In the rows, 128 means zero.
The same turns and mirrors carry the whole set onto itself, and each row onto the other rows of its family. Which rows share a family with each named row? Give them in list order.
These 32 rows form 4 families of 8 rows each.
mikul: [148 138 108 130 124 117 113 115 122 104 110 109 124 114  95 141 121 128]
gogef: [130 105 135 135 135 120 146 117 125 117 126 115 114 124  85 168 134 140]
susa: [139 130 111 135 136 110 119 105 126 106 111 123 133 113  96 147 130 145]
Lotu: [143 133 108 108 140 110 127 108 127 144 134 109 113 147  70 150 124 125]
pima: [144 150  86 108 135 118 143 124 132 137 129 108 134 149 112 136 105 126]
kuf: [139 126  95 126 123 127 136 141 133 103 114 114 122 151  81 158 110 122]
puzut: [141 117  97 126 134 134 141 148 119 120 130 104 128 155  89 174 104 140]
redig: [132 127 110 132 140 101 155 100 117 145 116  93 134 123 126 154 134 142]
Dosu: [119 131 110 125 135 104 141  95 130 141 128  93 129 114 114 145 140 135]
nurir: [137 138 115 137 128  91 120 115 139 106 121 111 127 116 100 142 122 130]
turav: [131 120 112 120 155 122 162 124 128 161 132  96 133 135 110 170 122 133]
Nepi: [132 119 103 117 140 140 156 139 129 154 119  90 118 151 100 168 120 140]
lavi: [124 119 124 128 145 108 132 122 122 122 125 107 111 136  82 183 139 140]
vob: [153 134 100 131 122 111 120 122 132  92 116 109 129 133  93 142 120 144]
duzus: [141 139  80 112 125 112 130 126 129 147 114  93 135 139 115 138 103 132]
magef: [151 134  87 124 132 115 130 121 126 127 119  99 131 132 124 129  94 139]
zurek: [145 133 113 111 147 101 128 125 126 133 143 120 123 139  75 159 136 128]
Sogi: [152 113 105 122 125 127 135 149 124 123 112 115 120 149  85 162  97 136]
Vimo: [123 107 107 117 137 114 163 129 132 160 130  99 125 150 105 165 116 145]
lat: [140  98 107 147 122 122 146 126 130 113 113 104 139 131 117 172 108 141]
vof: [139 121 100 140 130 132 154 120 135 120 105  86 139 129 127 153 107 148]
saken: [129 111 107 139 119 121 148 135 126 119 107  98 136 117 129 157 112 147]
fuza: [131 131 122 128 145 104 140 113 135 157 125  88 123 117 119 152 131 148]
debe: [140 103 127 142 142 115 139 122 128 116 120  98 128 119  91 176 137 150]
Div: [134 149  95 108 146 114 129 123 136 149 134 118 117 130  84 152 120 123]
rupo: [131 109 124 121 136 118 151 116 123 131 128 112 132 133  78 179 144 138]
puvi: [144 113 100 110 132 123 162 133 122 151 136  88 130 152 105 162 108 132]
fil: [151 115 101 113 128 132 125 137 131 112 131 118 129 142  75 154 104 135]
Velaf: [142 145 104  98 145 111 134 112 118 145 134 108 124 134  84 136 130 136]
mekam: [143 137 116 124 143  99 141  98 141 134 118 102 134 114 114 138 139 137]
benu: [146 137  94 126 123 124 144 132 146 138 115  95 134 130 118 127 102 129]
Pazu: [135 107 123 146 121 118 147 131 132 112 105  83 128 137 116 158 121 147]

Which other rows belong to the same family as Sogi? mikul, gogef, Lotu, Dosu, duzus, Vimo, saken
Which other rows belong to the same family as lavi? kuf, nurir, Nepi, fuza, Div, benu, Pazu
Which other rows belong to the same family as fil? susa, redig, magef, lat, rupo, puvi, Velaf

The same turns and mirrors carry the whole set onto itself, and each row onto the other rows of its family. Which rows share a family with each named row? Give them in list order.
These 16 rows form 4 families of 4 rows each.
Vil: [128 128 138 141 115 132 138 151 108 143  83 112 116 134 151 137]
remo: [140 121 146 116 110 132 122 138 119 127 119 107  88 132 124 126]
revan: [148 129 146 110 138 119 144 145 151 129 111 133 132 116 147 106]
Kole: [142 151 149 103 128 122 140 162 143 110 123 119 126 135 157 155]
Tuto: [141 128 134 124 139 107 149 142 149 123 103 127 145 126 144 114]
Lud: [144 132 135 119 107 143 122 147 119 118 111 104  94 141 128 114]
Lur: [146 126 134 118 141 110 138 143 153 126 106 132 137 117 147 113]
ker: [144 128 140 117 147 105 152 146 152 118 108 126 127 131 143 110]
sudu: [158 157 148 111 135 124 137 149 139 119 120 124 130 135 141 160]
vutin: [133 130 133 141 101 125 137 152 114 141  93 112 116 135 152 152]
seneg: [143 120 134 120 104 129 119 135 129 122 112 108  88 132 124 121]
batun: [140 119 128 123 103 134 129 143 127 116 111 112  94 136 121 111]
naki: [152 154 139 106 128 124 127 149 145 108 123 124 131 130 145 158]
vufog: [137 123 132 144 105 133 138 142 120 139  87 119 111 131 159 149]
kire: [145 123 136 143 109 136 146 138 113 141  93 118 111 135 161 138]
bifik: [149 147 141 106 125 127 128 163 146 106 130 119 131 131 143 151]

Which other rows belong to the same family as vufog? Lur, seneg, naki
Which other rows belong to the same family as Lud? Vil, Kole, ker
Which other rows belong to the same family as vutin? Tuto, batun, bifik

The same turns and mirrors carry the whole set onto itself, and each row onto the other rows of its family. Which rows share a family with each named row? Give them in list order.
These 32 rows form 4 families of 8 rows each.
par: [132  99 121 144 131 135 131 140 118 136 137 135 138 119 128 102 144 140
 125]
zuz: [127 129 114 114 124 145 127 108 143 130 123 127 152 140 133 121 137 157
 137]
Pibi: [127 129 110 126 124 147 128 130 125 129 135 122 147 128 108 104 138 135
 148]
vok: [125 112 120 147 120 155 132 125 126 139 139 125 135 127 130 108 136 144
 142]
bolo: [134 126 131 128 146 107 123 138 126 121 115 130 127 136 138 154 127 134
  90]
ral: [121 142 128  99 114 130 119 118 137 128 115 115 132 136 136 158 123 128
 132]
lev: [148 108 133 124 140 120 121 133 131 127 126 146 133 131 152 114 129 151
 108]
gerok: [132 124 135 125 131 112 126 139 133 116 109 134 122 130 134 159 119 113
 101]
firo: [140 122 128 123 123 151 118 104 141 126 123 131 131 139 151 125 124 154
 132]
sasu: [138 109 129 124 148 114 121 130 138 130 130 143 138 137 147 106 138 149
 113]
sakod: [131 120 124 121 132 143 117 101 147 129 126 131 137 144 146 117 134 153
 135]
rigaz: [114 144 132 126 120 141 117 129 129 125 122 101 121 133 112 144 130 107
 136]
gopo: [124 122 142 129 123 121 131 152 119 123 115 122 122 122 118 146 125 100
 109]
per: [121 142 124 110 113 132 119 140 119 127 125 110 127 124 111 140 125 107
 143]
nez: [125 139 126 127 128 139 120 110 137 120 112 115 125 144 137 164 121 137
 116]
lom: [132 110 128 134 140 125 124 147 121 134 140 131 135 127 120  89 140 129
 131]
Noduv: [133 115 114 143 128 146 126 111 140 132 133 137 134 134 147 120 131 156
 135]
lekam: [117 139 129 137 119 149 125 130 117 125 124 101 122 132 109 146 125 116
 132]
nur: [141 108 135 135 133 131 126 153 112 132 137 132 131 120 123  96 133 130
 123]
ris: [127 126 133 138 137 118 128 158 107 126 127 116 125 125 110 135 130 112
 107]
vivi: [120 142 133 116 127 128 114 113 146 121 113 115 124 143 138 160 128 127
 119]
bober: [134 123 114 130 141 117 131 153 124 131 138 137 147 128 118  99 135 138
 126]
Nalo: [125 121 124 131 124 154 120 120 130 132 135 119 134 134 120 101 137 133
 152]
tobo: [133 123 118 118 142 115 130 131 141 133 128 143 152 139 142 115 134 160
 115]
pelom: [116 134 141 131 112 141 131 138 128 126 116 112 120 132 118 152 117 106
 126]
muzo: [124 136 134 127 119 132 125 124 141 119 111 125 120 139 137 164 111 117
 119]
sobo: [132 122 132 134 115 162 124 125 122 131 134 117 128 128 122 107 127 133
 149]
Rur: [128 136 132 103 131 100 121 141 135 130 118 131 133 136 144 152 122 131
 109]
vog: [121 133 137 130 136 112 120 158 119 126 127 115 122 125 112 133 133 102
 116]
Mani: [127 131 137 119 145 100 116 141 135 123 117 127 126 136 139 149 131 122
  98]
kapu: [141 101 115 140 139 127 126 126 131 128 132 147 137 126 146 114 138 152
 117]
vopil: [128 135 128 114 131 102 123 163 117 129 129 126 128 124 121 134 123 109
 121]

Which other rows belong to the same family as per? zuz, Pibi, ral, bober, tobo, Rur, vopil
Which other rows belong to the same family as gopo? par, vok, gerok, Noduv, pelom, muzo, kapu

